One turn moves each row of this set onto another row. After a few examples, where does it send each row asked below?
valu: [ 12  -3 -11  -2   5   2   8  11  -3  -5   0 -10  -5   6  -5  -4  -6  -4
  -9   8   1]
Roz: [ 7 -2 -2  2 -7 -4  6 -8  0  6  7  5 -7 -3 -7  8  2 20  5 15  6]
gagu: [  8  -5  14  -3  -1   7   8   3  13  -2   5   0 -13   1 -13  -6 -21   1
   8  13   8]
Tekam: [ 19   3   3   0 -11   1  -5   3  11  17 -15   5  -6  -2 -10  -4 -14  -2
  -2  -2  -6]
Fuzav: [ -7   2  -6   3  -1   1   7   2  18  -2   7  -1  -1  17  -6   3  -9   2
   0 -12  -1]
gat: [  5  -1  -7   8  -4  -6   2  -8   4  10  -1   5  -5   0 -11   7   6  16
   7  13  10]
Pok: [ 14  -2  -4  -1 -12  10  -2   7  20  13 -10   9  -5   2  -6  -5 -12  -9
   0  -6   0]
lados: [-9  5 -7  6  0  5 10 -1 14  0 10  1 -2 18 -3  0 -8  4  1 -6  5]
suk: [ 12  -5 -12   0  -1   1  12  13  -5  -4   2  -3  -6   4   1  -5 -10  -4
  -5  12   3]
Zigor: [ -1  15  -1   2 -11   9  26   2   7  -4   6  -3  -3  -2  -6   1   4   2
   6  10   6]
ritet: [ 10   1   4  -5 -12   2   9  -9  -8   4 -13  -8  -7  -2 -20   5   5  -4
   5   0   8]
vake: [  5  13  -4   4 -14  14  20   0  10  -1   1  -7  -5  -2 -10   1  10  -2
  11   9   7]
fuseb: [ 17   8   3  -3 -15   5  -1  -1  -2  12 -16  -2 -10  -5 -19  -1  -7   3
   9  -2  -4]
Porib: [  3   1  -2   4  -3  -2   5 -12   1  10  -1   3  -6  -1  -6  11   0  19
   9  14   4]
rane: [ 16  -3  -9  -3   2   2   6  11  -6   2   3  -1  -3   6  -5  -6 -14  -5
  -5  12  -3]
Fot: [  7  -5  13  -7   2   6   8   1  15   2   9   7 -10   3  -6   0 -20   2
   2  13  13]
Pir: [  3   0   7   4 -15  -1   2   2  18   7 -20   2   0  -3  -2   8 -12   0
   0  -9   8]
vilib: [  9  11  -4   2 -14   4  -1  -3  12   6 -15  -2  -3 -11 -16   0  -7  -1
  11 -12   3]
vunen: [  9  10   3  -2  -9   7  -6   1  13  12 -22   1  -1  -2 -15   3  -9  -2
   7  -7   5]
lozun: [ 14   4  -2   1 -10   2  -6   3   8  13 -13   9  -9   3  -8  -7 -16  -9
   0 -10   4]
pebi: [  6  -1  16  -8   0   6   7   4  13   1   3   2  -6   0 -12   1 -19  -1
   8  17  11]
soret: [ 10  -7   4   3 -13  -2   2  -4   1   6  -7   2 -14   1  -1 -10 -17  -3
  -9   1  -6]
Nus: [ -1  11  -2 -16   1  -3   1   3  12   2  -3   4 -17   3   4  15  -8   6
  -7   1   6]
tonos: [ 12   6 -11  -2  -3   5   9   8   0  -2   4   4 -11   7   5  -7  -6   1
  -9  18  -2]
Bogen: [ 10  -4  17  -5   1   7  10   2  11   1   4   3  -9   0  -7   3 -21   5
   5  16   4]
kape: [ -1   1   4  -1 -13  -3   4   2  22   3 -16   2   2  -3  -2   7  -7  -2
   2 -11   9]
Beg: [  6  10  -8  -4 -13  15  -4  -1  11   3 -15  -3  -3  -5 -18   3   1  -5
   9  -8   5]
lokop: [ 13  -2   6   4 -14  -1   1  -7  -2   9 -11  -1 -16   1  -5  -3 -17  -2
 -10   0  -5]
Keni: [  1  16  -2 -15  -3  -4   3   5  13  -3  -5   7 -21   1  -2  13  -4   2
  -4  -1   4]
lor: [ -3   0 -10   1   0   3   4   6  21  -3   4   2   4  16  -1   1  -6   9
   7  -3   7]
rapar: [ -1  13   2 -16   3   1   3   1   9   1  -7   8 -16   4   2  18  -8   3
  -1   2   5]
romed: [  2  11   1   2 -10   6  27   5  10   4  -3  -3  -4  -3  -6  -5   8  -4
   8   9   8]
mav: [-10  10  -4   1  -2   2   2   3  19   3   2   5   0  15  -6   0 -11   2
   4 -11  -3]
Lenim: [ -4   4  -6   7  -7   7   3   3  21   1   3   3  -5  19   0   1  -4   1
   3 -11   2]
zisab: [  0   1   1   4  -5  -2   3 -10   5  11   1   1  -3   1 -10  10   3  20
   7  12  11]
raz: [ -9   5   0   8  -4   1   6   2  15   0   4   1  -5  18  -6  -4  -3   6
  -1 -11  -3]
rute: [  3  14   1  -6  -7  12  21  -4   9  -3   7  -4  -7   7 -16   0   7   1
   9   9   4]
gupu: [ 12   1   5  -4 -13   3   8  -6  -3   6 -17 -10  -8  -3 -19  10  -2  -3
   7  -3   9]
Ditos: [ -2  14  -3 -18  -1  -4  -1   3   3   0  -3   4 -20   3  -2  14  -7   3
   1   3   3]
zutig: [ -2  16   2   5 -13   8  24  -2   6   1   2   1  -4   0 -10  -1   9  -4
   5  10   6]
gid: [  2  18  -2   0 -12   6  21   1   3   4  -2   0   1  -5 -13   1   9  -1
  12  10   3]
sapom: [ 12  -1 -10  -2   1   2  14  12  -3  -3   8  -2  -4   9   0   0  -6  -1
  -9  11   4]
Bebeb: [19 -3 -9  1 -4  8  5 11 -2 -5  4 -4 -9  9 -2 -3 -6 -5 -9 10 -2]
teka: [ -5  16  -3 -15  -1   1   3  -3   9  -4  -2   5 -17  -1   0  14  -5   6
   1   1  11]
Ven: [ 2  0 -2  6 -6 -8  2 -9  7 13  4  6 -3 -2 -8  7  0 17  7 15  2]
vilo: [ 19   0  -2   2 -21  11  -1   3  -3   7  -5   3 -10  -2 -17  -6  -2   1
   2   1  -8]
Dutu: [ 24   5   5   0 -16   4   1   3  -1   8  -8   3  -4  -6 -21  -2  -5  -4
   0  -3  -2]
lokuz: [  9  -2  16  -8  -3   8  11   2   7   3   5  -1 -14  -1  -8  -2 -20   4
   4  17   9]

Fot turns into Roz
ritet turns into kape
Nus turns into lokuz
And these:
gagu turns into gat
pebi turns into Ven
Pir turns into lokop
Fuzav turns into suk
Dutu turns into vilib
Zigor turns into lados
vake turns into Lenim
raz turns into valu
vilo turns into Beg
lor turns into tonos
gid turns into mav
vunen turns into Tekam
Porib turns into rapar

